A single turn carries every row of the set below to another of its rows. Some are shown first; where does it send the rows asked next?
F: [  9 -15   6  10   7  19  11  12 -28  15 -13   5  -4  -5 -18 -15 -18  25]
K: [  5   7  -5   8  17 -14   3   5  -1   9   4 -10   2 -21   5   9 -12  -9]
Y: [  1   5 -11   7  16 -10  -4   5  -2   2  12  -5   1 -24  -3   6  -9   0]
R: [ 23  -8   5  21   3  12  18  -4 -27  24 -24   6   5 -12 -12 -18  -9   9]
C: [  6 -20  11  26  -1   7  -3  -4 -17  18 -35  -6   8   9  -5 -11   2   4]
D: [ 15 -19  11   4 -19   7  -8  -1 -25  16 -13   7 -14   7  12 -21 -13   6]
U: [  1   9 -11  12  17 -11   3   5  -7   7   5 -10   1 -23  -6   6 -15  -5]
X: [  5   4  -6   4  17 -12  -2   7   2   5   9  -7   2 -21   6   9  -9  -5]
E: [ 15 -18  10   6 -19   7  -6  -1 -26  18 -15   6 -14   6  11 -21 -14   4]
G: [ 30 -14   3  12  -2  13   6 -10 -11  17 -11  17  10 -17  -3 -19   9  13]
H: [ -3   6 -11   8  17  -9  -1   9  -6   3  10  -8  -1 -21  -7   7 -16   0]
Q: [  1 -29  10  13  -1  13 -16   3  -8   8 -19   1   6  11  -3 -11   8  17]
Z: [ 17 -17  11   6 -19   6  -6  -3 -25  18 -16   6 -13   6  12 -21 -12   3]
L: [ -3 -25  11  18   1  12  -8   7 -18  13 -28  -5   2  14  -9 -10  -3  15]
N: [  5   8 -11  11  15 -12   0   1  -3   6   7  -6   3 -26  -3   6  -8  -6]
M: [ 16 -22   5   1   2  20  -2   7 -14   8   0  17   1 -10  -9 -16   1  29]
A: [  0   7  -5   7  19 -13   3  10  -5   8   4 -12  -1 -18   2  10 -18  -5]
P: [ 10 -24  10  20  -4   8 -11  -7  -7  14 -26   2  11   6   1 -12  14   7]
S: [  0   3  -5   3  18 -11  -2  12  -1   5  10 -10  -1 -18   3  10 -14  -2]
V: [ 17 -19  10   4 -20   6  -9  -2 -24  16 -14   7 -13   5  13 -21 -11   5]

U -> H
C -> L
Where do these go?
K -> A
D -> V
R -> F

A single turn carries every row of the set below to another of its rows. Some are shown first; where does it send the rows asked next?
Nuse: [  6  -2  -5   6  12  14  15   8   6  -3   0  -4   2  -8   5 -23  -1  16
   8 -18   2 -18   6   5   4]
Suvoz: [ 14   1  31 -13 -13  -6 -11 -16  -6   5 -20  -9   2   2  -4  -4  -1  -9
   2  -5  -1  12  -3  -5   4]
gunid: [ -6 -23  -4  13   2   6   7  -6   9   0  -1 -17  -3  17  -1  14  16 -15
   0   0  -1  11   3  -8  20]
sabe: [ -5  -3  -2  -5   6  18  -2  14   1  10 -10  17  -2  -5  -5   6  11  -8
 -15  -7 -30   3  -9  17   0]
sopo: [  9  -3  32 -15 -14   1  -8 -15  -1   2 -22 -10   1   0  -5   0   1  -7
  -4  -1   1  13  -1  -3  12]
nono: [-19  -1   4 -12 -11   7  12  -3   1  -8   9   8  -4   0  -1   3  -7  -2
 -13  10   0  10  36  -6  -2]
foz: [ -1   0  -3  -2   8  12  -6  12  -4  12  -8  18   0  -2  -5   3   7 -12
 -10 -10 -33   2 -12  14  -6]
Zemas: [ -6  -5  -6 -13   3  19   1  15   4   7  -7  17  -6  -8  -5   8  15  -4
 -15  -4 -24   3 -10  18  -4]
Som: [-10   5  -3 -16 -12  -7   7  -5  -7  -5  16  11  -6   5   2  -3  -8  -4
   0   4   1   7  28 -12 -23]
Bal: [-15   0  -2 -20 -13   1  12  -2   0  -9  14  10  -7   1   1   2  -5   0
  -7   9   5   8  31  -8 -15]
Lurem: [  6  -2  -6   5  12  14  15   8   6  -4   0  -4   1  -9   5 -23   0  17
   8 -18   2 -18   6   5   3]
Zik: [ -9   8   2  -5  -7  -9   2  -7 -12  -2  13  11   0   8   2  -5 -15 -10
   0   0  -7   8  29 -13 -19]
guz: [  2   2  -7  -7   6   7  -6  12  -6  12  -4  20  -3  -1  -4   1   9 -11
  -4 -11 -29   1 -15  12 -16]
lum: [  7  -1  -5   7  13  14  14   8   5  -3   0  -4   2  -8   4 -24  -2  15
   8 -19   0 -18   6   5   4]
duk: [ 10  -5  24 -30 -19  -1  -3 -12   3  -1 -16  -9  -6  -4  -4   1   9   0
   0   2  11  11  -4  -3   1]
tefe: [ -1 -18  -3  20   5  -2   1  -9   2   4  -1 -15   1  21   0   9  10 -20
   5  -6  -7  11   0 -12  14]
pov: [  2  -1 -11 -15   3   8  -3  13  -2  10  -2  20  -7  -4  -4   3  14  -7
  -4  -8 -23   0 -16  13 -20]
vev: [  7  -2  -7   5  12  12  14   8   6  -3   1  -3   1  -8   5 -24  -1  17
   9 -19   3 -18   5   4   1]
kul: [  4 -15  -9  14   3 -10  -1 -10  -2   6   5 -13  -2  23   1   6  11 -21
  14  -8  -4   9  -5 -15   0]
vuk: [  7  -6  29 -23 -17   3  -4 -13   4  -1 -20 -11  -3  -4  -5   2   6  -2
  -5   2   7  13  -1  -1  11]
vena: [ -1 -22 -16  -5  -4  -3   9  -5  10  -1   8 -13 -11  16   1  12  23 -10
  10   1  11   8  -5 -11  -2]
kone: [ -2  -4 -11 -19   2  14   1  16   3   7  -3  19  -8  -7  -4   6  17  -3
  -9  -5 -20   1 -14  16 -14]
sotuk: [-18   2   9  -1  -7   5   8  -5  -4  -5   6   8   1   4  -1   1 -14  -7
 -14   5  -8  10  37  -7   2]
seg: [  8  -1  -7   6  12  12  14   8   5  -3   1  -3   1  -7   5 -25  -1  16
  10 -19   1 -18   5   4   0]
tepat: [  8  -1  -6   7  13  12  13   7   4  -2   0  -3   2  -7   5 -24  -2  16
   9 -20   0 -18   5   4   2]
Dokif: [ 16   1  25 -21 -15 -10 -11 -16  -6   4 -16  -8  -1   2  -3  -5   2  -7
   6  -5   4  11  -7  -7  -6]
ler: [  4 -17 -16   2  -1 -11   3  -8   2   2   9 -12  -8  21   2   7  18 -15
  16  -5   5   7  -7 -15  -9]
dup: [ 14  -2  22 -29 -18  -7  -6 -14  -2   1 -14  -8  -5  -1  -3  -2   7  -3
   5  -1  10  10  -7  -6  -7]
lelok: [ -6 -25 -11   0  -2   6  11  -4  13  -3   3 -16  -9  14   0  15  23 -10
   2   4   7  10   1  -8  12]
guk: [-12   7   8   2  -5  -3   3  -7 -10  -2   8   9   3   8   0  -3 -17 -11
  -7   1 -11   9  34 -11  -7]

vev -> Lurem
gunid -> tefe
Where do these go?
kone -> Zemas
nono -> sotuk
sopo -> Suvoz

